Named moves come first, each a turn or a mirror and shown by rows before and after it. Which of them, in which order, take the first row of each pair that follows to the second? Write the first one first, as in the answered first pair.
move z596:
[  3  16   4  -7  12 -16   8  14  -6 -19 -30   5  -9  15  12   6  -2 -17
  -5   0   2   6] |-> [  3  10   3  -7  16 -16   6  12 -10 -15 -33   3   0  19  16   5   3 -12
  -4   1   3  -1]
[ 34  32  10  14  34  -7  42  14  -9 -14 -10 -16 -11  14 -15 -33  10  17
 -10   2 -33  -6] |-> [ 31  21  22  17  28   6  39  12 -11 -22 -22 -22  -9  10 -12 -39   5  14
 -13   2 -31   1]
[-19 -10 -21 -32 -49 -19 -25   0 -18 -24   6  22  17 -21  -5  31 -19  -3
  37  21  14  13] |-> [-19 -13 -21 -35 -45 -16 -32   3 -16 -24   5  21  17 -23  -6  36 -23  -2
  35  22   8  12]
[-16  -6 -17 -13 -17  -7 -17  -1   3  17  14   9   4   2  -4  20  -2  -8
   4   3   5  -7] |-> [-21 -18  -4 -12 -19   0 -28  -3   0   2   8   2   5  -3  12   7  -8 -10
  -1   1   9  -6]
move z342:
[-11 -20  11 -19 -34 -17 -22 -12  14  25   9   2   4 -34  14  41   3   9
 -21 -11  31  -5] |-> [ 30  20   0  12  18   2  37   4  24  27  32  -6 -24 -20 -28 -13  19  15
 -30 -18   1  -5]
[ -4  25   8   5   2 -19  -1  13 -18  -6 -17   4  -8  42   5   7  -6 -20
  73  41 -19  11] |-> [  6 -10  56  -5   3 -28 -16 -13 -35 -25 -33  -6   3   7  47   4   8  -1
   8 -14   4   8]
[ 29  33 -12   5  25 -38  33  33  -3  -5  -1  10 -36  34 -10 -12  20  -5
  15  16 -14   1] |-> [ -8  -4   6 -24 -21 -52 -27  15 -16 -12 -21  21   2  14  38  37   9  -7
  19   5  15  -3]
move z973:
[ 11  -3   3  18  -6  -7   3   4   3  -1  33  12   8   3 -16  10   1   4
   9   0  13 -13] |-> [ 21  -6  22  27  -2  -5   1  -1 -10 -15  14   6   8   0  -2 -13  -5  -1
   5  -2   7   1]
[ 28  46 -50 -13  14 -35  -5  57  15  43  24   1 -48 -23 -64  70  16  21
  20 -18 -43   0] |-> [ 46  27  29   2  57 -23 -16  43 -46 -42 -45 -41 -48 -12  -5 -39   0  34
  25 -44 -68  19]
[  4  -4  18  -6  -5  -5 -14 -19 -10  -2  -9  -5   3 -14  24  14   2   5
 -11 -16  -4   0] |-> [-10 -12   4 -10 -15  -9 -27 -13   0   5  -6   2  11 -10  14  29   0   2
  -2  -8   6   1]
Then:
Each pair is 2 to 3 moves apart.
[ 15  21 -36  -2  12 -28  33  21  -4  32   0  12 -12  27 -15  28  22  -5
   7  10   5  23] |-> [ 11  -5  18   0  13 -26   5   6 -40 -21 -46 -10  -3  16  37  -5   8   7
 -11 -15   4  27] => z973, z342, z342
[-33 -22  14 -19 -23  -9 -43 -12 -15 -16 -21   3  17 -10  39  36  -9 -15
  16  -5  17  -3] |-> [ -2  -6  24  10  19   4   5   9 -24 -49 -36 -15  -6   6  23 -47  -9  -9
  27   5 -26   3] => z973, z342, z973
[ 16   4 -11  22  10  13  19  13  -2 -18   6  -8 -13  14 -31 -57 -10  -4
  21  20 -28  15] |-> [  7  -5 -39  14 -10  16  10  11  22  27  43   4  -4  -8 -53 -15 -22  -1
   6  14  -9   3] => z973, z596, z973
[ 17  31  -8   7  18  -3  64  -1  10   7  30  -7 -10  12 -30 -16  22 -13
 -27   1  -5   3] |-> [-45 -19  -1 -29 -50  -3 -10 -12  -4 -11   8   0  27  -1  23  20 -19 -23
   5   6  22   4] => z342, z596
[  2  -1  17  20  50 -14  27  29 -16 -38 -20  -6  -5  28   8 -29   1 -20
   9   3 -16   3] |-> [ -8 -20  34  11  37 -19   0  24 -21 -47 -32  -5   3  17  32 -19   3 -14
  -2 -11  -4   9] => z342, z342
[ 26   6  12  23  35   2  21   1  -3  -9   5   0 -11   0  -5 -23   9   1
  -6  -9 -16  -1] |-> [ -6  -5   7   9   4  -2  -8  -5 -15 -31 -23   0   4  20  23 -23  -6 -11
  34  12 -11   6] => z342, z973, z973
[-59  -7  -5  -6 -47 -11 -35 -21  16  20 -18  15   1  19  11  23 -27  -6
  33  42   6  11] |-> [-28  27 -23  -7 -14 -32   5 -20  31  49   3  23 -11  22 -18  56  11  -4
   5  24   7  -6] => z342, z596, z342
[ 41  35  16  27  60  11  42  14 -12 -25 -18 -43 -14  37  -6 -71   4  -5
  19  21 -33  11] |-> [  3  38 -19  11  16  12  17  36 -10 -13 -10 -25  -4  63 -20 -35 -13 -21
  76  62 -37  19] => z342, z342, z342
[ 55  -4  50  21  15   8  21   2   0   0  -1  -3 -28  11 -44 -57  13 -13
 -44 -11 -17  -2] |-> [ 26 -31  77   6 -18  16 -19 -17 -15 -20 -23  -5 -13  -2   2 -53 -14  -6
 -48 -19  -7   4] => z342, z596, z342
[  9  -6 -10  28  33  45  48  17  11  -3  15 -14  -1   6  18 -46 -11  -1
 -50 -21 -18  34] |-> [-15   4 -47  24  14  44  45  31  18  10  19  -3  -2  29  -9 -37 -20 -18
 -12  19 -23  36] => z342, z342, z342
[ 16  13  20   8  22  -6  11  20 -19  -1 -34 -19   6   3   8 -22   5   2
 -34 -27  -2 -11] |-> [-15  13   0   8  -2  10 -21  31 -22 -15 -37 -15   4  19   7 -26 -28 -13
  16  18 -10  -4] => z342, z596
[  8   9 -14  -2   2  -8  20 -12  28  43  37  -1   2 -38 -18  34  30  12
 -39 -16  22 -16] |-> [ 23  -3  23   9  36  -4  22 -18   3   0   3 -24  -5 -36  14 -14  24  24
 -52 -41   4  -1] => z973, z973, z973
[ 28   6  10 -12  37 -38  12 -12   2  22   4  -4   7  -3  11  52  53   8
 -51 -50  18 -18] |-> [ 18  41 -43  11  32  -1  45  22   9  10  14   2 -12  32 -53  -2  26 -11
  27  22 -20  -1] => z596, z342
[-32  -9 -24   0 -24  29 -22  -7 -14  -7  16  22  -3  10 -17 -29 -14 -15
  33  14   5   3] |-> [-31 -21  -7  -8 -21  20 -37 -17 -26 -14   6  16  10   0  13 -24 -19 -11
  11 -12  15  -3] => z342, z342, z342
[-24   2  24 -49  16 -48 -31  31   4  -6 -26  33  15  18  18  76  36 -25
  36  19  16  27] |-> [ 30  20  55 -14  76 -32  23  37 -16 -36 -36  -3 -14  27  11 -15  51  -9
  10  -8 -13  33] => z973, z973, z342
[-22 -12 -27 -13 -39  23  -8  -2  37  43  53  11  10 -48 -22  17 -17 -10
 -15  -6  24   6] |-> [-36 -32   3  -7 -47  42 -37 -14   4   0  22  -7  15 -52  16 -31 -48 -12
  -9 -10  20  18] => z596, z973, z973
[  7  52 -38   4  12  24  40  26   4   6   1   9 -16  54 -39 -11  -5 -21
  51  57 -16   5] |-> [-16  23 -12 -50 -12 -26 -25 -10   6  31 -11  27  26  19  19 102  25  -9
  -2   7  44 -14] => z342, z596
[ 29   9  57  -7  15   8   1 -17 -20 -32 -27  -1  20  -4  44  -4  11   8
   4 -43   3  -1] |-> [  1   5  31  -3 -12  14 -11   3 -14 -37 -27   4  26  18  34 -12 -25  -8
  59   3  -3  10] => z342, z596, z342
[ 28  31 -40  19   7   2  57  -3  28  50  42  -4 -21 -22 -67  25  17  -5
 -22   8   7  -5] |-> [  1  14 -58  -4 -25  -3  21   0  24  58  42  11   0 -11 -52  63   4 -13
   9  30  17  -6] => z342, z342, z342
[-41 -22 -38 -28 -23 -18  -9 -11  18  35  25  10  15 -18  13  74  -8  12
 -12 -10  29 -11] |-> [ 10 -28  12   0  28   2  23 -26  -3   5  17 -28  -3 -37  17 -20  -1  35
 -66 -49  16  -4] => z342, z596
[-10  26 -22 -23 -13 -36   1  11  20  33 -16  30 -31  10   6  85  39  -1
  29  18   4  -8] |-> [ 14  -8  41  -7   9 -22   0 -22  -1  -5 -37  -1 -25 -29  57  29  37  25
 -34 -46  13 -10] => z342, z596
[-19 -52  14  35  -9   4  28 -34 -13 -22  37 -32   5 -59  26 -60   8  18
 -54 -29  12   7] |-> [  5 -25   7  39  26 -11  62 -25  -6 -15  39 -33 -16 -42   4 -51  39  26
 -64 -31   4   0] => z973, z596, z973
[  3   1   4   7   0  28   2  13  -9 -29 -17  -6 -14  20  11 -71 -28   3
  44  43 -23   4] |-> [ 20 -11  24  13   5  21  14   2 -10 -38 -26 -16 -11   3  19 -73 -24   4
   7  18 -21   6] => z342, z342
[-13 -36   9 -23 -27  31 -40 -21  -2 -13  -7  18  -2 -50  37  30 -25   1
 -17  17  38   7] |-> [ 15  -5  11  12  10  54   0   1 -14 -50 -24  -6 -25 -10   9 -55 -22  -1
  10  45  -7  26] => z973, z342, z973
[ 14  24 -37  31 -21  20  34  16  17  -3  41   1  -9   4 -48 -11 -21  -6
   6  29   2  -9] |-> [-12  -1 -20  -4 -52  -6 -18  -3  18  11  20  18  20 -14   2  59 -19   3
 -20   3  38 -21] => z342, z596
[ 21   2 -12   8 -23  35  26   7   8  14  26   1 -16 -13 -40 -20 -33 -13
  10  22  -9   3] |-> [ 39 -11  12  14  -7  29  31  -5   7   7  15 -16 -17 -33 -16 -39 -21  -1
 -26  -5   0   7] => z342, z342
